Named turns come first, each shown by rows before and after it. Which turns, in which order, take the first row of each pair that follows to the second? Write the first one first, as in the answered first pair.
turn Q:
[ 11 -16  -6 -11  15  -5   2   3 -16  12  27  -9   7   5 -20 -27  10  -3
  -3]  ->  [  2 -14 -18   1  -3 -19  -4   7  -7  30  14  13  14  -7 -17 -16   8   1
  -6]
[  4 -14  -2  -2  -4   4  16 -11  10 -18   7 -10 -10  13  10 -10 -11   5
  11]  ->  [  4 -28  -7  -1  12  -4  16 -19  -4 -11   7   1  -3   6   1   5   8  -9
   9]
[ -2  -7 -13   3 -18 -12   2  -7  14  10  -1   8  -4  -5  11   2  -2   8
   9]  ->  [  4  -4  -1  -6 -10   3   7  -8  12  -8  11 -13 -14   7  10 -12  -6  12
   9]
[  1 -22  13  -6  12  -6  -8  -4  -4  -5   7  10   3  -1 -12  -1  -2 -15
   5]  ->  [ -5 -15   7  -1  -5 -13 -14   2   7   5  -2  21   5  -7  -7  -1  -9  -8
   5]
turn D:
[-4 -4 -4 -1 -3  0  1  1  2 -1  3  1  0 -3 -2 13  5  8  8]  ->  [-3  2  1 -3 -3  3  0  6  3 -4  5 -1  0 -3 -4 10  2  9  5]
[ 10  21   9 -18   6 -10  -7  10  11 -12   5  10   9  -6   2  16   0 -11
 -27]  ->  [ 10  -4   3 -12  20 -14  -5  -6  -2  -7   5  15   9  -4  -2  20  17 -21
 -20]
[-14   1  10 -17  12  -3   9   1  -9  -1  -1  -4  20  -1   8  21  16 -12
  13]  ->  [-18   4   3 -11  -4 -10   7   4   3   7  -9   6  23  -6  15  23   9  -6
  14]
[-16 -39 -26   7   0   5  -8  -7   6  26 -13   7   7  -3  26   2   6  10
   8]  ->  [ -9  14   1 -13  -9  23 -14  26  19   3  -2 -17   8   2  24  -8 -22  25
  -6]
turn V:
[ -9 -12  -9  12  -1 -13  -1  12  -2  22 -16  10   6  -3  17 -18  -1  15
   7]  ->  [  4 -15  -4  -4  12 -11  20   5  12   0  -6 -10   1   6  26   0  -2  23
  11]
[15  5  6 -9  3 11  7  4  6 -7  2 -8 -3 12 11 30 -2 -1  0]  ->  [ -4   6   0   8 -15   9 -17  13 -12  19 -10  13   5   0   1  10   0  -8
  -3]
[-14  -4 -14  11 -20 -16  -1 -23   2  -4 -20   9  -1 -12  14  28   3  13
  -2]  ->  [-11  -4 -12   7 -18 -16   3 -25   5  -8 -18   4  -2 -10  17  32   4  14
  -2]
turn W:
[ -7  -3 -15  13 -14 -12  -5   4   7  22 -10  17   4  -3  12   2   0   7
   7]  ->  [ -4  -2 -13   9 -18 -11   1   3  16  16  -7   8   0   0  18  -1  -7  13
  10]
[ -9  17  -2  -2 -25  -4  -8  13   0  10 -14  18   8  -6  -1  -1  -1  -2
  -9]  ->  [ -3   5 -12  -3 -19 -12   2   3   9   8 -16  21   9  -8   5  16   6  -1
  -5]
[ -3 -20  -3   2  15   4  -2  -7 -13   3   5   1   2   1  -5  -9  15 -13
   0]  ->  [  3 -22  -4  -1  13   2   9 -13   3  -7   6  -7  -4   6   5  -3   9  -4
   7]
[-2  0 20 -4 -7 15 14 -5  9 -8  3  1 11 -8 13  1  2  7 -1]  ->  [-6  6 23 -1 -7 18  3  1 -2 -3  2  5 13 -9  6 -6  4  2 -5]
turn E:
[-11  18  -7   5 -21  -7 -10   8   9  26 -11  25  -5 -18  -5   0  -6  -4
 -12]  ->  [ -6 -21  -5  11   5   6  -1 -20 -15  19   3   4 -18  -1 -11 -20  16 -18
   2]
[ -3  -4   1   3  -1   8  -8   4 -15   5  -5   2   0   2  -9 -20   1  -1
  -4]  ->  [ -4   2  -3   5 -12   1  -8   8  -5   9 -12  10   3  -1  -5 -13  -6   4
  -5]
[ 1 -2  1 -5 17 -5  8 -7  4 -1 -1 -1 11 12 -6 17 14 -5 13]  ->  [ 1 11  2 -7 12 -8  4  3  8 -1 -4  4 16  9 -7 21  7 -2  5]

Each pair is two turns apart.
[-17  -7 -12   6 -21 -30   5 -10  10   3 -32  31  -4  -6   5  17  -7   2
  -6]  ->  [ -1  12  23 -21   8   6  13  -4  -4 -41  -1 -20 -17  17  -4  -7 -13  -1
 -11]  W, D
[ 10   3  -5  -6   3 -21 -12   6 -25   4  -2   7   6 -11 -19 -12  23  -2
 -21]  ->  [ 11  24   0 -11 -13 -21 -11  18  -7   0  -5   3   7 -10 -10 -11   6  11
 -26]  E, D
[  3  -5 -17  17 -12  -9   2   5   4  -3 -13  10   2 -11  -5   9  10  10
   5]  ->  [ 10  -7  -5   9  13   2   5   3 -13 -18  -1  -5  -2  -2 -17   4  21  -1
   4]  D, D
[ 13 -17   1   4   0  15  11 -13   2 -19   9 -19  -9  20   7 -16   5   4
  14]  ->  [  0  -6   0  16 -21  17  -8   0  -5  -1  -1  -4  -4  14   3 -36  -2   7
  11]  D, W
[  9 -11 -20  22 -29  25  11  -9 -19   2   2 -19 -15  13  28 -17 -16  -9
  10]  ->  [ -1  -3 -18  23 -22  26  -8   2 -44  15   0  -4  -4   2   9 -20  -4 -25
  -2]  D, W
[-12  17  13  -6 -16   5  -6   0 -14   5  -4   1 -21   7  -5 -12 -11   6
  14]  ->  [-14  22  10  -7 -14  -2 -10   7 -15  11  -8  15 -11   0 -10   5  -6   2
   7]  W, D
[ -4  -8   0   9 -30  22   0  11   9  -3  -5 -10 -14   9  15 -24 -28  22
  14]  ->  [-16 -16   1  12  -1  19 -21  14 -35  14  -5  10   2  -3 -16 -20   4 -11
   0]  E, W
[ -2 -16   4   5   4   9  -7 -11 -22   0   7  -6 -10   8  -9 -20   7  -6
   1]  ->  [ -7 -16 -10  13 -21  -5  -6 -10   1  15  -8  11  -5  -1   5 -10  -3   7
   5]  D, W
[-18 -11  -5  18  -8   4  -8  -3   3  -2  -4  -2   8   3  18 -33 -14   6
  22]  ->  [-17  -9  -2  16  -3   7 -11  -3  -6  -1  -3  -5   8   5  12 -36 -10   1
  19]  W, Q
[-16   6  -5  -8  11 -18  -7 -10   8  39  -8  39  -9 -17   1  21  19 -19
   3]  ->  [-21  31   4  -6 -15  -8 -21   8  15  39  -8  31 -13 -13   6 -10  -5  -5
   1]  Q, W
[ -9   6  -4   9  -8  -7 -19   5   0  12  -7  -6  -7   9   1 -18  -5 -13
   1]  ->  [ -9   8  -7  10 -12  -9 -18   5   7  12  -9  -3  -5   8   5 -13  -7  -9
   1]  D, E
[ 23  19  -2  -9  12   1  11   1  11  -7   3   7   0   5 -15  21  -9   0
  22]  ->  [ 22  19  -5  -6   6  -2   9   5  17  -2  -1  13   1   2 -11  19 -11   1
  23]  Q, Q
[ -1 -12  -8   9 -18   2   2   4 -24   6  -7   6  -3   6   4 -18  11 -15
   6]  ->  [  2  -7 -12   1  -9 -11   8   5 -17   7  -9  18   6  -3   6  16  17 -18
   1]  E, W
[ 30   7  -3 -10   5  -2  -1 -12  -3  -5  -1  -9  -9  16  16  13 -14   0
  -2]  ->  [ 21   9   2  -7  13   0 -16  -6 -28   6  -2   2  -2  10  -1   7  -2 -15
 -10]  W, Q
[  4  16   3   9  -4   0 -13  11   2  14   2   5  -1   9 -19 -13  -3   9
  19]  ->  [  5  24   5   4   1  -4 -11  16   6  12   1   7   4   6 -20  -1  -3   8
  14]  W, D
[  7  25  -4  -9   5 -16 -26   7 -15  13 -15  30  10 -19 -23   2   3  -2
  -2]  ->  [  6   6 -12   8 -24 -10 -17  -7   8  14 -19  18  -8  -6   2 -28 -18  19
  19]  E, Q
[ -1   1   7   3  11  13  -7   4 -26  -1   5  -6   0   3 -17 -22   5 -11
  -6]  ->  [ -3   7 -13  11 -18 -10   2   5  11  13 -13  17   7 -10   5   8 -10  11
  -3]  W, D
[-18   1   1 -19  12  14 -19  12 -33   8  13 -26   5  21 -11 -29   3  -8
 -13]  ->  [-12 -43 -32  -1  -3 -14   9 -18   3  25  -4  -7  -1  17  18  -1   5   7
  11]  D, W
[-17 -11 -17   9  -8  12 -13 -10 -26  13 -13  11   2  -4  -4 -35  15  -5
   4]  ->  [ -7  11   3  -7   0  26  -9   0 -25 -10  -1 -12  -2   6  -6 -44   6  -3
  -2]  D, Q
[ -4   1 -18   4   7 -17   0  11 -20  -2  -7  17  25 -10 -14  22  23 -23
   5]  ->  [ -2 -29 -18  15  -2   1  10  -9 -21 -12   2 -11   0  12  -2 -24  13 -15
  28]  Q, E
[ 12  -4   0   6  15   7  20 -11  -6  -9   5  -1  -8  -1  -4   6 -14  -4
  22]  ->  [  7   4  -7  13  -4   0  16  -7   7   5  -5  13  -4  -8   2   8 -23   5
  22]  Q, Q
[-28   5   7  -2   7  -6 -16  -2 -16  13  -5  28   9 -11  -8  23  14 -15
  -2]  ->  [-26 -28  -4  10   2  -6  -2 -23 -10  14  -6  20  -4  -3   5   9  15 -10
  19]  D, E
[-13  14  14  -7  -6 -15   2  15   2  -9  -4 -22  -4   5  -5 -12 -19   4
  -3]  ->  [-12   1  14  -5   2 -12   5   5  -5 -11   1 -29  -8  10  -8 -20 -13  -2
   0]  E, E
[  6  19  10 -13  -7  -6   9   5  15  -6   1  -1  -3   5   7  20 -11  12
  -6]  ->  [  7  -6   3  -2  -9  -6  17 -11  15  -2  -1  -6 -12  11  15  11 -11  14
  10]  E, D
[  8 -14  24  -8   4  18  18  -7  23 -42  12  -8 -19  -1   3  -5   5  18
   7]  ->  [  1 -42   2  11  -3  -1  18 -21  24 -17  -3  18 -14 -11   6   8  19  14
  15]  D, Q
[-22   6   5   6   0   8 -34   3 -33  21   8  10  10  -9 -20 -28  17 -23
 -15]  ->  [-20  21  12   6 -25  16 -31  11 -10  12   7  -6   1  -2  -5 -46 -10  -1
  -9]  D, Q
[ -5 -30 -12  14   2  -4   3 -19   1  13  -4  -2  -8   3   4 -14   6  -3
  14]  ->  [ -9 -15  -3  14  -6   7  -8  -8  -6  10  -1  -9 -11   7  -2 -34  -3  -2
  10]  W, W
[ 13  -7  -1  12 -11  11   4  -6   3   1   1 -10  -4   3   1  -8 -13   1
  -5]  ->  [ 13  -4  -1   9 -15   8   3  -3   7   4  -2  -8  -1   2   3  -6 -14   4
  -8]  E, E
[  5  -8 -16  -3   2   6  11   2  -1 -13   6 -27  -1  13  -4  21  15  -7
 -13]  ->  [ -2   4 -10  -1  -1  12  -3  12 -15  -7   6 -23   1  10 -13   5  16 -14
 -20]  W, W
[  8   5  -4  -4   0 -13   7   8  10  -4 -13  11   4  -4  10  22  -3   1
  -4]  ->  [ 10 -18  -4   2   4  -1  14  -8   4 -11  -6  -8 -11  10  13  -4  -1   1
   9]  W, E
[ -1  -1   8  -1  22  16   3  -9 -24 -18  14 -24  -3  21  -4 -12   3  -8
   5]  ->  [-17  -5 -14  19   1 -13 -12  -7 -19  21 -13  24  14  -5  -6  11  10 -10
   0]  W, Q
[ -1  17   7   9 -14  14   3   2   3  -4   9  -7  -7  15  -1 -22 -26   8
   7]  ->  [ -1  28   0   5 -12  -7   2  11  12   7  -2  18   8  -4  -5  17 -19   6
  -4]  Q, E
[ -7 -46 -10  18   9   0   1 -20 -21  14   9   2  -7   7  -4 -20  15 -12
  14]  ->  [  0  39  21 -18   0  12  -9  31  -3 -15  18 -12   4   1 -10  -9 -16   4
 -19]  W, E
[  0  -5  13   6 -18   1 -16 -15  -7  18  -4   1  14   9  13   7   5  11
  -2]  ->  [  1  -1  18   0  -6   2 -19 -12 -14  17   0   2  18   7   6  13  13   5
  -9]  D, W
[ 15  -1   4 -15  -2   2  15 -14  12  -8  -2  -5 -15   5   9  17   1   3
   6]  ->  [ 13   6   1 -15  -7  -3  10  -9  15  -4  -7   3 -11  -2  11  24  -2   4
   5]  Q, D
[  1   9   0   3 -28   9  -5  -2  14   9 -12   7  -2  -3  10  -6 -17  23
   3]  ->  [ -1 -18   4   7   2  21  -8 -17 -24   5  -1  -2  -7   3  -9 -21   9  -1
   5]  E, W
[  6   8   1   1  -4  -4   0   3  -4   2  -1  -3  -3  -5 -10   9   0   4
  -4]  ->  [ 7 -1  1  6 -8 -2  4 -2  0  1  1 -9 -8  0 -5 -1 -1  7  4]  E, W
[ -4  18  21  -8  -7   4  -5  -1 -10 -10  12 -20   1   3  -1 -12 -11   0
  -3]  ->  [-13   9   3   3 -10 -16 -13  -1 -11  16  -2  12  16 -13  -3  10   0  -8
  -6]  Q, Q
[ 14 -13  -2 -30  -3  -6  14 -18  19 -26   1  -4 -23  -6   3  12 -22  31
  13]  ->  [ 12 -31  -9 -24  13 -17  13 -26   5 -14   0  13 -15 -11  -8  27   0  14
  10]  D, Q
[ -4 -22  -2   6  25   7  18 -18 -28   0   4  -1   7   7 -17  -5  20 -21
  -7]  ->  [ -3 -26 -20  15   4 -13  26 -22   2  13 -11  18  11   0   0  16  10  -4
   0]  W, Q
[ 13 -26   4   3  -2   5 -20 -16   6 -12 -13 -24  -3  17   6 -22  23   8
  20]  ->  [  3 -27  -1  11  -1  -3 -33 -12  -9   4 -18  -4   9   7  -6 -19  34  -3
  14]  W, Q
[ 25 -16  13   0   4   2  28   4   3 -16  -4  -6  -3  18  10  22 -15   0
   7]  ->  [ 21  -5  17  -4  17   0  18  13 -10 -16  -1   2   7  12  -2  31  -7 -13
  -6]  Q, E
[ -9  34  11  -1 -18  -2 -14  14   1   8  -2   5   5 -10  -9  -2  -8   8
 -12]  ->  [ -2  16  15  -8  14   2 -11   2 -21   0   8   0   6  -7 -22   7  15 -12
 -14]  Q, Q
[ 14   5   2 -12   8   5 -10   4   1  -9  11   6   5 -10  -9  12   8  -3
  14]  ->  [ 12  -5  -2  -8  10   3  -8  -2  -3  -4   9  10   4 -10  -9   9  13  -5
  18]  D, E
[ -2  -6 -10  18 -25   3  15  -1  27  12 -11   4  -8  11  22 -15 -10   7
  10]  ->  [ -3  12  13   6  -1  26  -2  12  -8  -3   6 -12  -7  16  -4 -39  -3 -12
  -5]  W, D
[ -1  10   1   2   4   1  -7   1  -4 -12  22 -24  -5  20  -6 -20   5  16
   0]  ->  [-14   9 -12  14  -5 -14 -21   6 -11  14   6   7   8   3 -13  -9  15   8
  -7]  W, Q
[ -3  11   3  -8   9 -11  -9   4 -12  -9  -4  14  18 -12 -11  26  11 -15
 -29]  ->  [ 11 -18  -4  -8  12 -12  18 -19   7 -24   3  -4   2   1   7  32   7  -7
 -12]  W, E
[ -6   9  10   6  -9   2  -7  13   3   3  -3   4   0  -4   1 -13 -16   6
  -3]  ->  [ -7  -8   4   9   8  -3  -7   4 -12  11  -5  11   6  -9  -8  -5   4  -9
  -5]  D, Q
[  8  -3  -5  -2  21  -9 -12   0  -7  -8   8   5   1   2 -12  24  19 -13
 -17]  ->  [  8  25   2  -7   6  -6 -15  17   8 -13   7   2   1   2  -7  22   0   0
 -22]  D, D
[ -2   0  -8  10  -6   6 -11 -11   4  21  -8  17   0   2 -17  -7   4  -1
  -9]  ->  [  8   5   5  -5  16  13  -2 -10  -2  -2   5  -2  -2  10 -22  -3   7  -5
 -12]  W, E
[  5  20  14 -22 -13   6   1  -1  -1 -10   3  28  10 -11   5   1  -5   0
  -3]  ->  [  8  13  10 -22  -9  -1   9  -6   5 -11   2  30  10  -9  10  13  -2   1
   1]  W, W
[-10  -6  -2  11  20  -9 -22  -3 -25  12  -3  11  -6   4 -14 -15  23 -15
   3]  ->  [  5  30  12 -16  28  -8 -11  13  -5 -15   6  -3  -1   3 -10  16  11  -3
 -11]  W, E
[ 22  31  15 -10  19   6 -15  14 -22 -11   4  -4   5  -9 -15  14  12  -5
 -12]  ->  [ 26  15  -3  -5   9 -15   2   5   7  -3  -7  10   7 -17   3  44  10   7
  -5]  Q, W
[ -3  14  10   4 -10  11 -20  14  -6   4   1   3   2  -2  -2 -19 -11   2
  -6]  ->  [ -5 -18  -5  15   1   2 -16  -4 -14  15  -4  13   2  -5  -3 -12   8  -9
   3]  Q, D
[  3  -8   2  -4  13   2  11  15 -18  -2  -2   9   9  -3 -12  -1  18 -16
   4]  ->  [ 3 14  6 -9  2  1  8 28 -5 -4 -6 12 14 -6 -9  7  6 -7 -3]  E, D
[  4  15  -6   7  -6   1 -20  17  -4  13 -10  22   6 -14  -5  -2  -1  -4
 -13]  ->  [  5  -3  -8   8   9   4 -16   6 -15  14  -5  21   5 -12 -12   1  14 -14
  -9]  D, D
[ -6  18   4   1  -3  -5 -28   9  -9  18  -6  16  11  -6 -19  -1   2  -6
 -20]  ->  [  3  20  18 -10  12  11 -23   7 -15  -4   9 -11   0   7 -19 -14  -2  -6
 -18]  Q, Q
[  7   4  -2  20 -22   0 -15   0  19  -8 -20  -4 -20  21  28   6 -25   6
  -4]  ->  [ 11 -23  -7  14  22  -6 -13 -18 -12  -5 -16   4 -12  16   8  32  13 -24
  -9]  Q, Q
[ 10  26   4  -8 -27  -1   6  15  30  -7  -6  -2   0  -1  21   9 -28  20
   0]  ->  [  4  32  25 -13   1  20 -13  25 -15 -14  10 -15   0   6  -8 -17 -12  -4
 -12]  W, Q
[ -1 -17  -1   1  15   5  -2 -11 -21  -1   9  -3   0  -3  -7 -14  12  -9
   2]  ->  [ -7  -1   0   1   6   1 -14   4 -24   7   4   7  10  -9 -13 -14   8 -10
  -6]  Q, E
[  6  24  14 -13  19  18  -7   4 -17 -15  14 -14   7   2 -17  -5   3 -10
 -24]  ->  [ -7  35  -1   2 -16   1 -18  13   5  11  -9  16  16 -13  -6   1 -11   5
 -24]  Q, Q
[  9 -10  -6 -10  -8 -10   4 -11  21 -20   0  -8   1   8  17  -4  -9   7
   5]  ->  [  7 -13 -10  -7  -8 -17   3 -10  23 -16  -5   0   5   2  17   4  -7   5
   3]  Q, D
[-13  -1 -14   4  -7 -41   0 -20   5  -2  -4  19   0   7  12   7 -25   6
  -3]  ->  [ -6  -7  -8  -1  -3 -35   9 -25   9 -13   3   3  -9  16  17   0 -28  10
   2]  D, E
[-18   0  -4   6  -7 -10  -9  11   8  15 -28  24   2   4 -21  21   2   9
   2]  ->  [ -1   2   7  -8  -2   5  14   3  24 -17 -14 -14 -15  23  -6  10 -11  23
  12]  W, Q
[ 13  16  -5 -15  12 -16  11   6  15   1  -2  12  20 -12   4  36   7  15
 -13]  ->  [ 14   2  -9 -15  20 -16  13  -2   5   2   1  13  18 -11  -2  39  17   7
  -9]  D, D
[  4  27  11 -21   9   9   4  24  -5  -4   0  -1   8   2   0   2  -3   4
 -16]  ->  [ -1  -6  -6  -8  19  -7   7   5 -17  14  -6  19  12  -6  -3  16  20  -6
  -8]  Q, D
[ -3 -12   7  -2  -6  14  -7   4 -18  -2   1  -5   3   4   5 -29 -16   1
  12]  ->  [  4 -33  -5  -4  12   2   5 -11 -16  -2   1   2   7   0   4  -1   0  -6
  16]  Q, W
[  2 -27  -2   9   6 -12   1  10  20  14  19  -1  -1  -4   1  -3  10  10
  -4]  ->  [ -3 -15   5  10   1  -4 -11  22  11  16  21  -3  -2  -3  -4 -23   3   9
  -8]  W, W
[-25  36   1  10  -7   3 -15  18 -20  -5  -4 -13 -14   3  -8 -44  -7   0
  -4]  ->  [-18  30   6   4   0   5  -7  11 -18 -15   2 -26 -22  12  -4 -45  -7   2
   1]  E, D
[ 28  15 -20  -1 -16   8 -14  17   0 -14  -4  10   9  -2 -14  -5 -10  -4
 -10]  ->  [ 33   1 -28  -3 -12  -2   0   6   8 -17  -4  12   8  -4  -6  14  -4  -1
  -5]  W, W
[ -5  45  12  -8  -9  11 -16  21  21  -9  -2   1  -2 -12   8  13 -20  20
 -16]  ->  [ -6 -32 -12  10  30  -3  -1 -25  -7   6  -2  13  -5 -10   0  27  30 -10
   5]  Q, D
[-12  -6  -3  15 -11   3 -15  -2  -9  10  -6  12  -4  -6   0 -15   1   1
   6]  ->  [ -4  -9  -3  12 -15   3   0  -9   7  -1  -4  -1 -10   1  13 -12  -9  11
  11]  W, Q
[  5   1   0   7 -17 -21  14 -12  22   6 -20   8  -3 -11  21   2 -12  16
  14]  ->  [  2  28  28  -8  15   0 -10   9 -21  -4  -4  -3   5  -9 -13 -14   3  -9
  -9]  D, W
[ -7  -8 -10   8  -9   1  -8  -5  -4  15  -5   9   1  -3  -3 -10   9  -3
  -1]  ->  [  2  13   1  -4 -12   8   1   3  12  -4   1  -9  -2   4   4  -6  -8  10
  -4]  W, D
[ 10 -33  -6   6 -14   9  23 -13  -3  -7  34 -37 -16   5   8 -33   6  -4
  13]  ->  [ -2   9 -16  12 -56 -13   8  17  30  15   9   0   3 -17  17  -9 -17  15
  -1]  Q, D
[ -9   0   4   4   8 -11  -4   8 -20   8   5  25  14 -10 -26  13   6 -14
 -27]  ->  [  4  -5  -2  -1 -11 -19  25  -4  28  -8   2  13   0  -2   7  28 -17  16
 -11]  W, Q
[ 16  -7  -2  -6  10 -10  17  -9  13  -6  -3   1  -2  -3   6  34   9  -3
   2]  ->  [ 19  14  10 -13   8   1  14   3  16 -17   4 -10  -5   3   6  25  -1   3
  -4]  Q, D
[-13 -18 -15  12  -4 -12 -10  -5 -18  26  -9  21   5  -6  -8  -2  14 -11
  -1]  ->  [ -2   7  14  -4   1  16  -6   8 -18  -9  10 -21 -11  15  -9 -34  -7  -2
  -3]  Q, D
[  7  19  21  -3  33  -2 -10   5  -6 -11   1  -6   9 -23  -5  11  10  -3
  11]  ->  [ 10   5   6   6  16 -17   4  -6  16  -2  -6   2   6 -25  12  28   4   8
  23]  W, E
[ -9   4   0   2  -8   3  -5  16   9  15   4  -4   2  -4  12 -31 -24   6
   5]  ->  [-10  15   6  -6   5   4 -14  24  -7  15   5   2  11  -9  -2 -23 -16  -7
  -6]  W, D
[  2   2  13  -1  12  18   1  -8 -10 -14  12 -21  -9  13  -6 -21  -5  -6
  -1]  ->  [ -4  25  15  -3   9  11 -15   9 -13  -5   8  -5   4   1 -16  -9  -3 -11
 -15]  D, E
[ -8  -4   1  -1   8 -10 -14  11 -35   7   9   9  12  -8 -11   4  19 -29
  -6]  ->  [ -8  -7 -17   8 -20 -29  -1   7   5  15  -5  23  11 -15  15  25   2  -7
   2]  Q, W
[  8   8  -9  -7  24 -15   8   2   7  -5  11   5  -1  -4  -2  35   9   0
  -2]  ->  [ 11  19   0 -13  24  -7   6   8   5 -14  16  -6  -4  -1  -5  26   1   2
  -6]  Q, D
[-14   3  10  -1   5 -18 -10   2  -6  15   4  16   6 -14  -3  18  12   0
   1]  ->  [ -1   8  19 -13   7 -10   8  -1  13  -8  15  -7  -4  -2   7  21  -1  10
   4]  W, D
[-11   1  -4  16  -5  15 -15  -2 -11  15  -7  -8  -5   1 -12 -29  -5 -10
 -17]  ->  [  4 -23 -14  12  -1   1  17 -24  20   3  -7 -16 -12   6  10   4  -6   1
  -2]  W, W
[-18  -3  -8  16 -26  -6 -18  -2 -13  34  -8  27   1 -10  -3 -20  -1  -4
   4]  ->  [ -1  -6  -8   6 -34  -6  11 -12  24  10  -2   3 -14   4  24 -12 -21  19
  17]  W, W
[ 12   5  21  -5   1  30  -3  14 -13  -9   4 -18 -16  -7  -3  -9   3  10
  -3]  ->  [ -1  -9  -1  12 -11   5 -11  10 -12  22 -15  18  -4 -24  -3  11  13   8
  -1]  W, D
